In the rows, zero is written as 128.
The rows of R fall into a few groups, and each row is roughly a mix of its group's hidden directions.
R, 152 rows:
[[131 122  94  96 193 128 122 144 116 100 105 143]
 [149 125 185 166 130 122 144 137 110 107  82 128]
 [115  98 179 129 138 129 165 129 132 124  73 133]
 [155 131 147  91 156 147 138 113  91 139  91  88]
 [132 125 104 102 197 128 104 126 118  98 105 145]
 [148  93 138 137 120  94 154 136 148 171 149 172]
 [129 129  76 185  94 137 132 109 134 129 132 155]
 [ 98 157 155 117 116 155 105 104 154  89 167 119]
 [199 149 111 127 112 142 146 131 117 157 157 125]
 [126 112 133  95 167 120 119 114  93 151  76 155]
 [144 156 150 128 115 151 128  64 152 151 146 103]
 [149 132 142  95 156 122 107 114 102 157  71 146]
 [151  81 140 169 136 123 139 152 112 170 154 109]
 [154 100  97 142 141  99 143 161 107 155  81 134]
 [101 165 154 103 119 159 117  99 153 101 165 113]
 [124 158 106 122  96 140 137 115 169  97 176 103]
 [188 141 138 143 108 125 151 138 137 182 136 114]
 [127 143 137 146  53 129 144 146 135 154 147 106]
 [192 147 102 102 116 158 142 135 133 151 155 124]
 [ 54 113 126 104 136 143 116 130 128  89 120 134]
 [162 141 132 133 123 180 158 151 123 144  78 128]
 [ 64 112 116 141 135 123 116 131 117  88  87 124]
 [ 53  99 128 129 138 133 110 126 117  92 119 131]
 [205 151 135 138 123 129 141 118 131 164 138 120]
 [134 158 115 120 138 166 108 113 107  98  97  75]
 [ 97 134 115 117 109 126 149 123 166  94 187 115]
 [157 130 161 143 119 106 104 173 140 180 125 141]
 [139 106 119 130 133  80 141 113 143 134 118 196]
 [132  93  97 148 144  99 152 160  97 161  95 126]
 [ 84 128 116 113 147  98 163  81 147 127 138 157]
 [154 113 114 114 203 115 126 118 127 131 113 159]
 [154 117 155 111 126 149 173 157 128 167 166 114]
 [133 129 175 113 119  91 114 169 162 158 146 143]
 [ 71 118 149 150 131 123  94 106 123  89 100 115]
 [146 132 114 110 116 109 121 199 140 103  94 133]
 [ 75 104 130 164 116  97 101 132 131 100  98 118]
 [109 140  96 138 100 141 147 121 159  96 184 110]
 [160 135  84 131 103 139 134 173 122 120  91 161]
 [159 143  81 113 112 159 122 161 106 112  90 141]
 [159 100 146 138 112 101 147 147 156 170 153 164]
 [ 86  98 109 124 152 100 147  93 131 124 126 177]
 [124 106 135 102 132  95 141 138 159 140 133 196]
 [ 97 133 144 117 170 114 113 131  84 114 154  83]
 [125 154 169 116 105 162 100 106 142 106 175 125]
 [124 136 173  98 171 114 128 130  87 129 156  99]
 [135 104 158 132 120 126 157 168 120 172 175 117]
 [151 131 140  90 153 155 136 125 103 142  73  99]
 [143 133 163 128 130 142 128  55 116 134 161 122]
 [ 96 159 113 109 108 128  96 118 143  74  96 123]
 [206 163 120 129 127 131 127 107 134 149 126 125]
 [155 142  73 135 104 144 125 169 112 110 100 150]
 [131 151 123 133 122 180 110 143  99 127 126  68]
 [122 107 190 122 147  89 143 102 134 140 152 109]
 [174 169 153 147  99 122 108 140 149 105 127  94]
 [172 147  97 121  97 150 126 162 134 118 101 168]
 [148 119 163 173 118 136 164 180 135 144 123 138]
 [172 147 160  78 135 152 122 111 117 124  99 104]
 [133  96 166 157 136 127 124 141 107 176 172 119]
 [124 125  74 157  85 131 120 134 167 111 100 128]
 [115 143  79 135 122 154 129  85 107  80 134 116]
 [200 148 124 121 148 144 137 136 109 161 148 121]
 [103 113 109 162 101 108 125 138 158 119 169 174]
 [103 119 177 121 155 109 133  90 127 141 162  93]
 [136 143 111 136 128 180 110 146 100 130 113  70]
 [111 161 124 108 136 163 109 114  84  99 109  88]
 [156  99 143 142 114  89 146 144 149 164 147 172]
 [ 84 107 164 148 167 118 128  87 119 144 150 116]
 [137 116 118 148 125 172 113 168 102 146 124  75]
 [185 113 132 150 126 130 125 122 126 180 168 128]
 [164 130 173 128 136 101 132 161 153 177 127 134]
 [ 98 134  87 113 129 143 132  82 117  76 142 116]
 [121 112 150 168  94 143 115 185 123 147 106 143]
 [ 70 129 153 164  97 104 117 127 122 108 102 113]
 [167  98 106 150 138  89 150 147 118 157  89 135]
 [143 137 118 112 117 106 123 205 138 109 121 153]
 [ 99  93 122  98 151  97 158 131 148 146 127 175]
 [187 127 104 123 168 135 131 133 101 158 154 147]
 [121 137 150 154  54 133 141 129 138 146 139  99]
 [135 100 152 125 126 137 167 167 117 168 173 118]
 [115  95 105 170 104 126 144 114 166 144 103 165]
 [ 74 126 162 140 111 131 117 103 139  86 101 106]
 [115 137 120 145 127 186 106 135 122 116 135  68]
 [107 142  91 111 133 149 132  82 103  77 113 133]
 [132  89  92 146 146 107 147 155  95 159  93 135]
 [111 164 138  95 152 139 112 127 106 126 171  80]
 [130  91 147 106 129  95 140 141 148 147 141 190]
 [129 154 114 113 118 136 164 112 169  96 176 107]
 [141 108  96 148 145  82 153 141 100 145  82 130]
 [130 136 113  94 133 117 138 207 132 136 108 126]
 [136 147 118 145 120 190 105 130 132 123 136  73]
 [132 120 144 108 134  73 147  98 145 122 129 182]
 [169 128 157  95 150 145 134 102  81 127 100 110]
 [106  96 146 119 147 163 153 169 102 157 150 104]
 [192 150 141 136 110 130 142 132 132 178 148 117]
 [111 165 157 115 115 153 104  92 143  88 159 116]
 [115 106 150 148 123 135 122 197  97 134 125 158]
 [161 128 153 121 152 137 114 127  94 147  63 129]
 [ 85 119 127 101 151  98 154  81 125 119 132 163]
 [147 156 160  89 151 141 124 104  97 131 144  82]
 [125 130 102 122 148 101 150  83 150 117 183 109]
 [132 101 141 141 133 120 138 177 110 184 163 123]
 [138  93  97 151 140  98 144 159  96 157  93 140]
 [146 126 127 104 136 113 132 201 124 121  89 145]
 [ 79 134 122 114 132 114 109  93 142  79 112 160]
 [123 129 129 104 161 160 136 106  99 151  90  81]
 [100 132  94 125 135 137 146  77 112  72 130 128]
 [113 133  90 124 132 149 130  69 108  86 114 110]
 [129 169 167 117 100 155 103 112 146 106 171 122]
 [116 123 138 150  97 145  93 180 104 137  97 157]
 [ 87 145 144 133  65 109 124 142 133 146 160 139]
 [141  97 135 141 116 101 149 157 154 172 154 167]
 [147 153  95 112 151 107 119  66 124 113 152 112]
 [121 150 165  94 160 127 124 122  98 135 175  96]
 [112 145 115 132 144 113  96  86 138  82  83 142]
 [ 61 109 110 128 142 133 111 133 108  86 107 130]
 [ 67 116 123 120 149 130 113 107 126  78 103 141]
 [ 90  88 116 110 152  96 155 126 143 140 128 175]
 [128 163 112 135  81 138 113  89 150  99  92 115]
 [113 129 141 154 125 145 125  52 142 142 152 116]
 [116 136 111 170  99 111 108 137 157 105 167 168]
 [154 138  71 123 102 156 129 161 119 119  94 149]
 [152 168 114 112 122  92 111 118 159 141 181 135]
 [109 128  77  98 121 139 134 132 162 159 175 129]
 [151 105 145 133 115  96 151 123 160 163 156 175]
 [102 138 101 170 105 112 121 145 151 124 176 162]
 [ 88 111 108 168 110 109 125 141 165 126 158 166]
 [ 85 110 138 104 147 109 149  77 113 123 146 161]
 [203 155 135 128 126 132 140 121 139 167 131 119]
 [152 128 106 106 112 107 137 197 130 115  94 127]
 [133 107 138 107 138 153 100 146 102 167  71 124]
 [116 137  89 114 122 110  84 144 123 145 185 146]
 [ 88 115  86 124 123 105 107 115 136 126 187 132]
 [142 115 170 144 129 101 111 183 126 167 133 146]
 [165 158 129  98 111 139 157 168 114 151 167 123]
 [129 109 143 154 119 137 133 200 119 160 132 153]
 [203 123 114 128 143 136 148 119 139 166 141 134]
 [131 149 107 101 144 105 136  63 147 106 151 112]
 [131 106 110 109 126 122 135 194 133 122  89 162]
 [185 132 148 137 109 165  97 151 133 128 125  91]
 [ 81 114  88  93 125 114 123 119 153 148 164 150]
 [149 117 149 119 120 140 165 179 118 162 163 102]
 [138 151 116  85 151 112 124  81 139 103 162  99]
 [119 131 106 155  89 100 133 152 168 127 169 155]
 [166 118 116 112 200 134 111 109 123 112 117 140]
 [110 140  65 108 119 150 100 111 120 114 166 115]
 [117 126 144 156  63 112 153 138 129 158 160 126]
 [145  90 112 137 145  84 157 133  98 158  96 146]
 [116 149 115 128 140 169 105 104  98  95 108  80]
 [135 139 197 122 115 116 124 172 131 108 108 145]
 [ 91 127 109 115 125 142 115  86 101  71 110 123]
 [164 125 164  99 151 136 150  96  91 148 107 104]
 [150 147 184  92 155 105 118 146 104 114 144 108]]
Here is one row from each group, named. Which group is each of the other rows in?
[ 99 134 122 144 117 104 151 111 143  75 179 135]
(11)
[132 123  59 168  90 135 134 129 129 119 111 134]
(28)
[120 168 151 107 121 159 111  83 147  92 148 109]
(46)
[168 133 147 135 111 133 142 165 114 177 163 105]
(57)

[ 99 106 121 115 140  91 138 117 136 124 130 199]
(46)
[174 144 167 149 128  94 116 154 144 169 129 136]
(11)
[162 168 134 156 100 148  94 146 110 110 121  91]
(46)
[109 111 100 128 126  94 145 201 132 130 120 137]
(28)
[115 125 143 155 113  98 139 134 154 141 185 171]
(28)
[132  97  99 121 194 118 103 145 109 105 120 139]
(57)
[201 154 134 134 122 127 134 113 139 170 137 128]
(57)
[119 141  77 132 125 152 126  81 113  87 142 104]
(11)
[107 127  97 151 134 178 104 151 102 121 116  84]
(46)
[143 102 139 141 112 102 138 158 169 158 154 173]
(46)
[132 110 114 126 155 147 136 101  73 128  86  95]
(28)
